rotation steps, each row followed by its count of steps:
The counts run from 0 to 251.
[  9  -2   8  11   9 -11  17  18 -15 -12  17 -11   3  14  -3   6   3   2
 -18  -9 -10 -16  14 -12   4  -4  15 -20  19  -7  -7   6   2  -7  -4  -8
  -1   7  21   9   4   0  19   0 -20   4]
77
[  2 -19  18   5   6   1  13   4  -4  -4  14  -2   6   2   6  11   7   7
 -14  -4 -35 -18  12  -8  10  -2  13 -17   8  -2   1   3   5  17 -19  -8
   4  -2  20   6   4  -8   2  13 -18  -4]
7
[ 10   4   8  -2  10  -4  12  11 -13  -9  29  -3 -18  21   5   5  -3  -3
 -26  -3 -20 -15   8  -2   1  -2  16   1  13   2   1  13   7   7  -2  -7
 -14  10  20  10   3  -5  10  -6 -15   5]
91
[  4   4   8  -3  21  -7  16  -5 -17 -14   3 -18   4  10  -3   6 -15  -6
 -31 -11  10 -24  13 -19   1  -1  14   4   8   5   2  -2   6  16  -3 -16
  10  -1   7  10   4  -3   5   3 -15  11]
129
[  1  -3  18   5  13   5  -5   8   0 -16  12   4  -5  10   0  11  12   8
 -27   5 -18 -23  15  -9  13  -6  11   3   6  -1  -3  -2   9  19  -8 -15
  -2  10  13  -1   4  -8   0  13 -28   4]
22
[  6 -12  11 -12  17 -11  20   4  -9   2  19  -5 -19   9   6   9  -9  -5
 -30  -7  -3 -24   9 -11  -1   8  21   8   0   4   4   8   4  18 -12 -17
   0   4   5   4   2 -11   3  -1 -11   8]
108
[ 10  -3   8  10   9 -11  18  18 -14 -10  16 -12   1  15  -3   6   3   2
 -19  -9  -9 -16  13 -15   3  -5  14 -20  19  -6  -8   6   2  -7  -2  -9
  -1   8  19   9   4  -1  18   0 -19   5]
78
[ 10  -4   6  -6   5  -4  23 -11 -19  -4  14 -20   0  11   5   2 -14  -1
 -26  -2 -17 -12   7 -18  -4  -5   5 -12  17  15   2   4   5  19  -7  -7
   5  -6  10  24   8  -9  -2   3  -4   5]
152
[  0 -18  15   5   7   2  14   4  -2  -2   9  -4   5   3   3  12   8   9
 -16  -3 -28 -21  11 -14  10  -3  16 -17   6  -9  -4   6   4  14 -19  -6
   5  -1  18   3   7 -12   4  16 -22  -3]
10
[  1  -6   4   5   8 -13   9  -8  -1 -15   8  -8   9  -4   2   3   2   8
 -26  15 -10 -18  21 -14  -1   5  11 -16   6   9  -9   1   6   7 -21 -10
  13   2   9  15  11 -15  12  18 -21   1]
223
[  4  13   3  -3  19  -5  11 -11 -19 -21   6 -15   3  13  -3   1 -17  -4
 -32  -6   3 -21  14 -14  -2  -1  12   5   8   8   3   0   9  16  -5  -9
   5  -1  12  16   5  -2   7   3 -16  11]
133
[  8 -12   3  -5   2  -3  17  -5 -14 -12  17  -1  -8  12   0   0  -6  10
 -16  -3 -27 -15  12 -13   0   0   5 -13   9   9   4  -4   6  19 -24  -2
  -2  -8  19  29  -3  -3   3   4  -8   4]
161
[ -1  -7  20  -3  16   9   7   0  -6  -9   4  -1   9  12   2  11  10   1
 -22  -7 -13 -15  10 -14  16 -13  16  -2  19  -3   3  -4  14  29   1  -8
   3   3  15   5   0  -9 -12   9 -21   5]
191
[  8 -11   2  -5   2  -3  16  -7 -14 -12  18  -3  -9  12   1  -1  -8  10
 -17  -1 -27 -15  11 -13  -1   0   6 -12   9  10   4  -3   6  18 -24  -2
  -2  -8  19  30  -1  -4   4   5  -7   4]
160
[  6   0  16  16   7  -4   9   8 -10 -14  14 -14  16   5   3   8   6   2
 -21   0 -22 -15  15  -7   6  -7   9 -21  19   1  -7   5   4   1  -2 -11
   5   7  19   4  11  -4  12   9 -23  -1]
238
[  2 -14   6   2  13 -23  19   2  -3 -10  17  -4  12  -5   8   4   6  -4
 -21   6  -1 -10  21  -7  -1   8  20 -20  17   6  -6   4   8   1 -14 -10
  12   9  12  12   3 -13  14   5 -17   2]
55
[  0 -18  14   4   7   3  14   4  -2  -2   7  -4   3   4   2  11   9  10
 -17  -2 -25 -22  12 -16  10  -3  16 -16   4 -11  -5   6   4  14 -19  -6
   5  -1  17   3   8 -12   4  18 -23  -3]
11
[  3 -15   6   1  12 -24  20   3  -4  -9  15  -6  10  -4   7   5   6  -3
 -22   6   0 -11  21 -10  -1   8  20 -21  16   6  -7   3   6   0 -14 -12
  13   8  11  12   4 -13  15   6 -17   2]
56
[  5 -14   7   3  11 -23  19   5  -4  -8  15  -9   6  -3   4   5   4   0
 -24   8   2 -14  20 -13  -3   8  16 -20  14   7  -9   2   3  -1 -14 -15
  12   8   7  11   6 -12  15   6 -17   3]
58
[  0  -9   9   3  10 -13  13 -10  -2 -10   8 -10  15  -7   6   5   1   2
 -25  12 -10 -15  19 -12   0   5  14 -17   9   9  -6   4   7  11 -18 -10
  16   2   9  11  11 -17   7  17 -20  -1]
220
[  4  -5   6   9   6 -11   2   0  -2 -23  11  -4   4   0  -3   2   6  13
 -25  15 -11 -19  22 -13   1   3   4 -16   8  10  -9  -6   6   5 -20 -13
   8   4  10  16   6  -8  13  14 -23   3]
227
[  7  -4  13  14   7 -10   0   7  -5 -24  15  -3   8   2  -1   4   8  10
 -22   8 -17 -17  22  -8   6  -2   2 -18  14  11  -6 -10   6   5 -12 -17
   6   7  14  12   3  -1  12   9 -22   3]
231
[  7 -22  16   1   6   1  19   4 -13  -4  11  -6   0   7   0   9  -1   9
 -13 -14 -26 -20   9 -18   9  -5   6 -16  10   2   5  -8   2  22 -17 -11
   5  -9  16  15  -2  -1  -3   6  -9   3]
168
[ -2  -6  18  -4  16   8   9  -3  -6  -6   4  -5  11  11   5  11   8  -2
 -25  -5 -12 -14  10 -14  14 -12  17  -1  19  -3   2   1  15  29   2  -7
   4   4  13   3   4 -13 -12  11 -20   4]
193
[ -1  -8  18  -3  15   9   5   3  -5 -13   5   2   5  14  -1  10  11   5
 -20  -7 -14 -17  13 -14  17 -12  14  -1  17  -4   3  -8  13  28  -2  -8
   0   3  17   7  -3  -7 -11   8 -21   6]
189
[  1 -15  12   3   8   3  10   6   0  -3   5  -3  -3   8  -2  11  11  13
 -22   2 -19 -25  12 -21   9  -4  15 -11   3 -10  -9   5   4  13 -18  -8
   3   1  12   3   9 -15   3  19 -25   1]
14
[  6   0  14  16   7  -4  11   8  -9 -12  14 -15  15   6   3   9   6   2
 -22   0 -21 -14  14  -9   6  -8  10 -22  19  -1  -8   8   4   1  -2  -9
   4   7  19   4  12  -6  12  10 -23  -2]
239
[  4  12   4  -2  19  -6  12 -10 -18 -19   5 -16   3  12  -3   2 -17  -5
 -33  -6   5 -22  13 -15  -1  -1  12   5   7   8   3   0   8  16  -4 -11
   6  -1  10  14   5  -3   6   3 -16  11]
132
[ -3   0  19   4  17   3   0   5  -1 -15  12   4   8   8   5  11  13  -1
 -24   0 -16 -17  15  -1  14  -6  20   0  14  -5   0   3  14  18  -1  -8
  -1  11  19  -2   3 -10   1   9 -28   2]
27
[ -1 -15  16   0  13 -12  13  -8  -2 -10  11  -5  20  -9  11   8   5  -4
 -21   7 -11 -10  18  -6   5   3  14 -15  16  13   1  -3  11  19 -13 -14
  16   4  10   9   4 -14  -1  11 -16   0]
215
[  8   2   7  10   4  -3  11   8  -7  -8  14 -13   1  14   0   6   8   7
 -27   7 -18 -14  12 -16   2  -8  12 -18  18  -4 -14  13   4  -2  -3  -4
  -2   9  16   9  15 -13  12  10 -24   0]
244
